(in the rows, 128 means zero)
One turn sends every row of this set to another row. A few are shown first. Where does it send the rows asked after them?
z202: [124 132 102  87 121 133 130 109 107 119 170 134 167]
z851: [107 129 131 125 122 133 107 120 135 145 135  98 130]
z161: [105 137 135 106 141 116 137 111 118 145 175 147 157]
z148: [100 124 156 123 115 124  83 156  93 120 149 125 141]
z423: [119 169 138 129 117 141 101 121  95  77 150 113 154]
z969: [142 129 132 121 109 129  90 138  87 119 167  90 146]
z912: [ 96 110 127 131 120 107 131 130  86 136 142 127 116]
z762: [ 98 138 142 109 145 122 101 121  75 109 158 160 154]
z799: [ 95 120 136 125 129 166 120 112  97 111 158 157 127]
z358: [125 118 158 152 160 108 113 125 112 102 169 116 164]
z691: [138 152 132 136 118 154 115 132  81  91 165 147 148]
z393: [119 140 128 154 128 113 118  82 115 118 153 133 116]
z534: [115 124 103 120 120 146  87 128  94 117 149 144 113]
z776: [106 114 125  94 124 109 125 102 111 101 141 152 122]
z36: [ 99 134 133 121 127 105 116 158 115 132 170 146 143]
z475: [136 135 131  85 131 121 117 129 109 141 132 124 124]
z182: [ 75 151 141 118 128 121 115 133  90 119 136 107 144]
z862: [155 129 140 144 133 149 122 124  98 107 190 123 142]
z994: [105 125 130 130 163 122 138  87 117 129 141 134 141]
z17: [121 159 150 106 147 134 116 140  98 124 155 108 175]
z244: [161 144 137 108 129 140 112  89 100  91 149 124 139]
z442: [120 139 140 138 133  88 119 144 104 104 185 115 132]
z683: [133 117 123 128 124 158 128 111 117 102 179  93 148]
z996: [144 100 123 125 137 126 130 125 141 127 144 126 154]
z892: [117 118 115 129 122 117 144 104 107  96 184 115 168]
z953: [109 139 124 142 109 146  99  99 113  93 158  93 150]
z130: [126 134 134 141 110 112 120  92  79  94 170 124 169]
z139: [103 128 121 113 142 124  91 157 120 113 134 135 125]
z12: [124 123 126  88 132 159 112 122 137 105 145 127 157]
z96: [100 133 144 171 114 129 112 126 125 117 144 130 135]
z32: [122 133 139 117 126 133 114 128  99 109 205 128 113]
z131: [113 124 121 125 172 118 101 119 115 113 118 116 142]
z342: [122 111 151 126 125 124 139  90 110 123 159 151 168]
z782: [128 160 124 142 130 133 126 129 104  86 123 110 122]
z632: [114 115 138 124 131 144 110 137 107 108 107 106 135]
z710: [107 135 136 107  92 138 124 116  89  95 180 114 124]
z977: [114 121 138  93 145  90 103 115  88 128 161 114 152]
z420: [139 121 156 126 151 131 119  91 124 120 126 113 145]
z469: [135 147 118 123 127 133  96  74 123 107 149 117 149]
z65: [147 119 122 152 112 140 125 127  94  92 134 114 123]
z604: [104 129 166  98 117 119 128 136 100 110 178 145 152]
z869: [137 146 117 112 156 116 124 131  94 101 132  97 156]
z843: [136 115 149 120 157 114 126 120 114  99 166 163 138]
z199: [132 139 112 131 125 141  93 152  72 119 157 125 151]
z422: [135 120 131 138 129  80 115 119 109 123 130 136 149]

z12 turns into z358
z32 turns into z199
Now find these:
z977 turns into z912
z869 turns into z393
z843 turns into z762
z130 turns into z710
z36 turns into z139
z148 turns into z632
z862 turns into z691

One turn sends every row of this set to another row. A few are shown first. Where does it send the rows asked after them?
z477: [113 132 130 139 122 117 135 141 115 178  99 101 152 116]
z846: [130 134 109 125 115 136 163 160 129 156 101 118  90 131]
z790: [119 116 112 111 120 119 149  97 133 145  93 123 155  92]
z279: [134 127  83 165 157 120 146 130 128 139 119 139 154 109]
z690: [130 147 131 116 111 154 118 118 149 107 106 114 146 130]
z79: [126 115 116 148 116 111 127 100 128 138  99 116 108 149]
z671: [135 150  89 126 130 149 148 129 166 159  97 139 157 105]
z885: [124 146  96 130 130 143 151 134 159 143  80 145 168 103]
z408: [118 118 118 159 121 123 122 102 131 138  97 127 108 151]
z119: [142 112 105 144 124 130 162 159 120 131 109 104 171 133]
z955: [138 133 115 139 123 145 162 162 140 139  81 116  96 128]
z907: [133 161 123 125 145 127 122 135 121 135 132 158 138 144]
z908: [132 120  96 168 161 135 141 138 125 146 102 145 157 111]
z360: [109 128 101 147 109 133 137 100 132 133 103 117  99 139]
z595: [115 109 102 108 116 142 139  99 124 153  98 121 153 100]
z797: [140 136 136 119 119 162 123 117 146 107 113 116 143 135]
z463: [140 157 136 112 145 115 127 140 133 146 120 159 129 127]
z974: [141 160 127 111 155 122 124 135 125 142 108 162 130 122]
z365: [124 118 107 112 124 142 144 164 108 119 137 142 120 119]
z48: [138 159 121 126 125 161 134 108 143 112 107 118 137 147]
z642: [124 103  91 121 122 134 136 161 125 114 121 158 122 119]
z399: [116 106 101 118 121 128 144 153 123 110 122 154 116 108]
z82: [143 130 115 146 127 145 152 168 139 144  93 106  95 124]
z975: [126 124 137 139 119 115 138 137 136 175 109  98 151 107]
z527: [146  92 111 147 126 136 152 153 129 145 112 111 167 133]

z48 turns into z907
z908 turns into z527
z82 turns into z79
Now find these:
z477 turns into z595
z797 turns into z463

One turn sends every row of this set to another row. A few are shown first. Where does it send the rows asked after them?
z663: [107 141 113 132 120 128 133 141 118 114 116 140  77 107 141 137 151 141]
z889: [115 143 129 133 125 138 137 151 111 102 109 146  82  97 146 132 143 146]
z750: [133 104 132  96 135 141 158 143 133 150 139 108  88 112 146 143 113 147]
z620: [114 123 111  90 122 159 135 127  92 117  88 126  92  87 138 147 105 125]
z735: [142 162 126 145 131 124 151 122 145  99 132 127 102 104 149 134 126 107]
z621: [165 127  97 125 135 108 154 162 125 126 120 151 108 116 171 130  72 137]
z675: [114 121 118  96 118 162 133 126 100 119  87 123  96  88 144 150 112 124]
z971: [137 166 100 134 133 109 155 116 137 105 139 128  93 110 138 134 118 106]
z800: [155 132 117 126 152 138 158 135 102 101 147 110  97 111 160 118  65 153]
z209: [175 138  82  98 117 111 134 127 110 124 123 123 150 116 136 128 119 152]
z385: [ 94 130 111 109 118 130 153 116  82 112 103 138 101 101 141 137  88 132]
z897: [143 130  91 124 143 122 152 121 112 117 158 101  88 125 152 127  74 149]
z98: [181 135 110 109 118 131 133 136 117 115 113 122 160 107 149 127 124 154]
z212: [126 117 134 129 136 130 128 122 110  97  89 129 136 112 137 160  78 140]
z617: [119 114 124 132 127 125 122 111 124 109  95 121 133 122 135 168  88 136]
z440: [174 133  94 109 112 121 129 124 125 127 121 116 155 117 144 133 131 151]
z707: [152 125 136 143 141 150 148 133 128 105 145  99 105 114 171 126  86 150]
z265: [181 138  94 109 117 114 129 123 136 135 116 102 123 120 136 142 120 169]
z590: [115 149 115 122 133 127 143 153  94 100 111 153  77  96 138 127 130 147]
z137: [191 150 103 124 108 131 118 133  96 123 149 131 112 105 145 145 122 135]
z857: [141 123 110 140 133 135 142 117 137 122 157  90  96 128 163 135  94 145]
z963: [158 124  84 127 127  99 148 150 137 138 128 143 104 126 167 137  82 134]
z757: [193 149 103 122 109 130 120 134  92 122 149 132 111 103 146 144 119 137]
z280: [194 143 113 104 131 126 139 141 114 116 103 116 128 104 138 129 102 175]
z371: [109 120 109  95 115 158 131 120 105 125  92 118  93  93 140 153 116 122]
z541: [132 108 115  86 140 130 163 143 120 150 142 114  83 113 137 139 101 149]
z286: [123 121 114 118 140 117 133 119  98  99  93 133 129 114 127 158  68 140]
z855: [108 146  99 121 126 118 139 142 101 111 118 146  71 106 133 134 137 143]
z917: [111 122 102  90 119 153 133 122  96 124  93 122  90  92 136 151 109 124]
z189: [190 137 119 116 120 131 130 134 134 125 106 104 132 111 145 139 120 171]
z941: [140 111 130  84 146 139 168 153 110 140 135 121  85 105 140 133  93 152]
z685: [194 149 108 125 109 133 120 136  94 120 148 132 113 102 148 143 118 137]
z922: [ 91 122 132 126 107 143 143 113 109 117 101 128 110 104 155 144 110 130]
z147: [166 124 116 136 129 121 148 163 140 126 116 145 116 115 181 132  85 137]
z102: [150 168 129 137 141 126 159 133 127  88 126 137 102  95 147 125 110 112]
z753: [144 171 105 127 143 111 162 126 118  92 134 139  94 100 134 125 103 110]
z231: [192 149 108 126 107 133 119 134  97 122 148 130 113 103 148 145 122 136]
z559: [ 87 125 108 117 109 129 144 106 101 123 109 129 101 111 144 146 104 128]
z817: [ 98 127 135 119 118 144 150 123  90 106  95 137 110  94 152 136  94 133]
z90: [158 120 102 139 121 112 143 152 152 138 125 138 112 126 177 140  95 133]
z454: [182 139  96  99 125 121 138 136 103 114 115 128 155 107 141 122 112 155]
z462: [116 117 104 122 131 112 126 109 111 111 100 124 125 124 127 167  79 136]
z821: [139 106 145  95 142 150 163 154 125 139 132 115  91 104 149 136 104 152]
z587: [187 145  87  98 128 110 138 130 114 127 113 112 119 115 128 134 102 172]

z922 turns into z559
z371 turns into z917
z971 turns into z753
Now find these:
z889 turns into z663
z231 turns into z137
z189 turns into z265
z462 turns into z286
z209 turns into z454
z800 turns into z707
z963 turns into z621
z541 turns into z941

One turn sends every row of this set to another row. A few are shown first. Where does it send the rows asked after them?
z580: [ 79 139 128 111 149 111 150 141 119 130 115 114 138 119 168 178  87 139
 171 106]
z752: [108 137 128  91 132 117 110 138 121 119 163 138 149 103 127 169  83 152
 140 145]
z648: [ 60 142 140 110 162 159 121 108 131 141  98 135 115 112 117 141 107 136
 151 101]
z21: [ 84 152 141 155 128 137 123 130 129  99 107 133 161 135 150 149  99 123
 140 124]
z795: [ 86 144 116 124 112 132 160 129 103 159 115 148 137 114 130 122 100 122
 183 108]
z760: [ 93 168 146 108 165 137 130 115 100  92 142 151 167 103 118 180 109 138
 145 112]
z64: [102 150 135 112 157 139 120 116 104 105 131 127 139  65  99 174 117 137
 164 138]
z238: [ 78 155 143  90 129 134 136 143 113 135 112 137 133 112 158 137  89 132
 201  95]
z836: [116 137 121 128 170 110 131 100 116 113 123 140 107 101  91 154  99 149
 164 111]
z748: [108 136 115 107 135 134  90 117 119 146 145 137 152 104 118 149  96 138
 137 149]
z989: [ 70 156 146 148  94 114 126 119 133 125 132 124 149 111 150 152  84 138
 170 116]
z16: [ 69 155 141  97 133 155 134 148 134 127  98 141 116 115 158 159 101 140
 158  90]
z709: [111 170 118 149 131 146 124 101 121 145 155 149 151  98 103 133 125 148
 175 120]
z2: [ 97 141 122 120 125 128 133 102 122 140 128 140 111  96  88 122  90 131
 197 116]
z646: [ 52 136 133 120 153 145 157 117 120 142 114 137  97 105 126 155 128 144
 164 108]
z262: [ 86 152 105 143 108 120 167 138 123 127 141 142 138 122 158 169 103 135
 172 101]
z567: [110 153 127 108 126 145 122 120 118 142 104 129 125  75 100 154 118 132
 181 154]
z888: [ 83 137 117 122 178 128 136 106 107 120 113 146 105 128 124 148 134 139
 185 119]
z378: [111 140 136 116 132 128 105 105 117  86 129 153  91 108 105 147 119 125
 172 117]
z129: [ 77 145 141 106 155 130 139 131 135 125 109 129 107 115 150 189 102 155
 142  96]
z19: [ 85 166 114 131 124 131 118 117 119 139 156 175 131 118 124 140 130 167
 176 152]
z464: [ 76 140 121 127 149 129 110 114 151 109 129 106 134 124 142 186  86 135
 174 112]
z924: [ 85 181 146 112 128 140 133 110 123 108 141 164 169 144 134 179 103 143
 158 107]
z45: [ 85 142 148 123 106  88 146 115  95 147 128 137 120 100 145 145 101 143
 173 110]
z598: [113 175 127 146 127 145 151 136 111 133 138 160 152 103 119 125 126 160
 181 128]
z352: [107 156 123 112 103 129 145 118 124 165  97 146 128 119 125 160 123 141
 181 150]
z228: [ 89 171 132 114  98 126 151 107 132 141 125 162 144 149 137 178 112 150
 174 129]
z856: [ 71 153 129 104 138 131 133 116 118 119 139 145  96 109 125 149 112 139
 222 108]
z940: [102 169 111 138 126 138 117 136 147  90 136 146 146 122 149 172  84 133
 166  87]
z156: [ 64 146 143 109 152 142 114 106 153 125 118 123 104 109 120 175  88 147
 153  96]
z504: [110 149 151 100 124 116 117 112  92 132 110 158 106 100 124 123 112 126
 173 106]
z508: [ 86 144 121 125 178 150  99 107 134 118 103 129 136 135 129 145 104 120
 171 110]
z328: [ 99 143 107 128 139 128 105 109 111 159 140 152 142 116 121 144 131 152
 150 155]
z331: [101 136 128 150 152 123 125 118 119  76 119 144 120 127 128 167 123 131
 140 130]
z505: [ 89 173 133 108 123 136 125 147 111 119 151 183 148 123 134 131 109 166
 177 141]
z529: [139 152 134 102 113 138 142 145 133 111 147 142 149 119 120 161  81 145
 161 122]
z95: [126 166 129 126 117 135 165 155 123 112 146 155 142 109 123 151 105 166
 177 135]
z116: [127 148 116 132 141 127 123  95 115 150 160 136 150 109 104 164 117 141
 147 117]
z935: [103 153 137  92 131 120 134 157 101 109 150 164 150 116 138 154  93 165
 152 142]
z532: [148 144 125 104 136 132 128 119 122 136 146 137 158 122 116 164  91 134
 135 114]
z887: [126 158 122 130 177 132 111 126 125  98 107 147 142 116 127 155  92 136
 144  97]
z424: [ 50 154 134 109 121 153 141 132 139 122 123 142  95 103 139 160 112 143
 181 101]

z156 turns into z648
z748 turns into z328
Now find these:
z836 turns into z2
z856 turns into z238
z21 turns into z331
z567 turns into z352
z95 turns into z529

One turn sends every row of this set to another row. A few are shown first. Where does it send the rows asked after them?
z519: [ 71 114 134  48 143  89 147 140 127 109 123  99  97 124]
z292: [ 78 126 105  76 141 103 129  92  93 124 151  84  99 122]
z346: [ 81  77 134 114 128  76 116 122 129  98 137  99 140 129]
z208: [ 96 130 119 102 154 121 111 113 108 123 128  83 128 153]
z593: [ 90 132 108  70 153  45 160 137 134 126 128  89 101 127]
z213: [102 125 122 111 159 102 126 100  95 125 122  94 136 155]
z830: [ 82 134 123  73  98  73 128 106 106 115 108  93 115 104]
z289: [122 115 118  96 134  72 121 133 141 138 105 125 110 131]
z247: [ 97 107 117  83 145  81 110 107 136 130 116  68 147 101]
z437: [ 68 122  95  79 146  74 157 104  86  94 128  87  97 121]
z35: [ 83 106 105 102 179  93 152 137 115  85 103  94 124 141]
z568: [ 76 108 115 110 148  68 151 120 110  76  96  88 121 157]
z714: [ 85 101 113 101 164  74 156 131 110  80 104  99 142 138]
z203: [ 91 123 112 137 153  83 130 118 102 106 125  78  93 150]
z751: [ 93 109 126  85 143  84 117 155 138 100 139  55 108 107]
z603: [ 90 117 115 140 134  84 126 113 107 113 127  76  97 149]
z220: [ 69 115 148  63 143  63 139 131 101 125 146 121 115 109]
z429: [ 82  98 120  93 153  45 118 120 129 110 122  80 144  92]
z802: [ 99 106 118 113 137 124 119 111 120 130 123  92 141 138]
z854: [ 95 123 134  63 112  91 146 117 110 136 100  82 118 130]
z348: [ 90 114 110  75 180  74 131 121 135 109 107  68 137 106]
z84: [ 99 127 118  95 116  73 146 141 112 106 106  63 139  97]
z83: [ 82 126 125  54 145  94 114 120 126 105 124  82  79 119]
z405: [ 83 137 126  73 161  55 126 117  87 111 135 112 107  98]
z493: [116 117 112  92 149  68 131 141 140 126  96 124 102 134]
z543: [ 72 122 109 107 166  68 147 133  96  77 105  94 122 148]
z816: [ 75  82 125 127 132  64 121 127 114  96 134 113 133 123]
z327: [ 87 116 116 144 140  72 133 116 102 106 126  82  99 147]
z515: [105 108 121 102 161 118 124 113 117 121 130  91 146 139]
z818: [ 79 128 139  57 113  90 151 121 109 133 117 104 126 117]
z523: [ 78 105 139  53 158  69 137 143 122 105 122  87  86 135]
z772: [ 69  95 128 122 113  68 103 119 115  97 139  97 127 137]
z107: [ 85 112 150  81 138  49 128 122  89 138 143 111 118 117]
z227: [ 62 101 112  86 116  70 127 101 103 102 150  88  93 115]
z524: [103 133 131  98 163  69 130 142  97 120 149  81 135  94]
z962: [ 80  86 134 118 136  73 101 114 120 102 143  94 115 149]
z433: [115 110 117  99 141  56 123 141 139 127 109 129 108 128]
z153: [105 137 114  72 135  71 142 120 139 155 136  83 109 129]
z655: [ 92 119 120  82 123  37 137 128 137 137 148  94 108 118]

z543 turns into z208
z830 turns into z405
z593 turns into z153
Now find these:
z203 turns into z603
z107 turns into z523
z84 turns into z524
z802 turns into z816
z247 turns into z429
z289 turns into z433
z568 turns into z213
z227 turns into z437
z519 turns into z818
z515 turns into z346

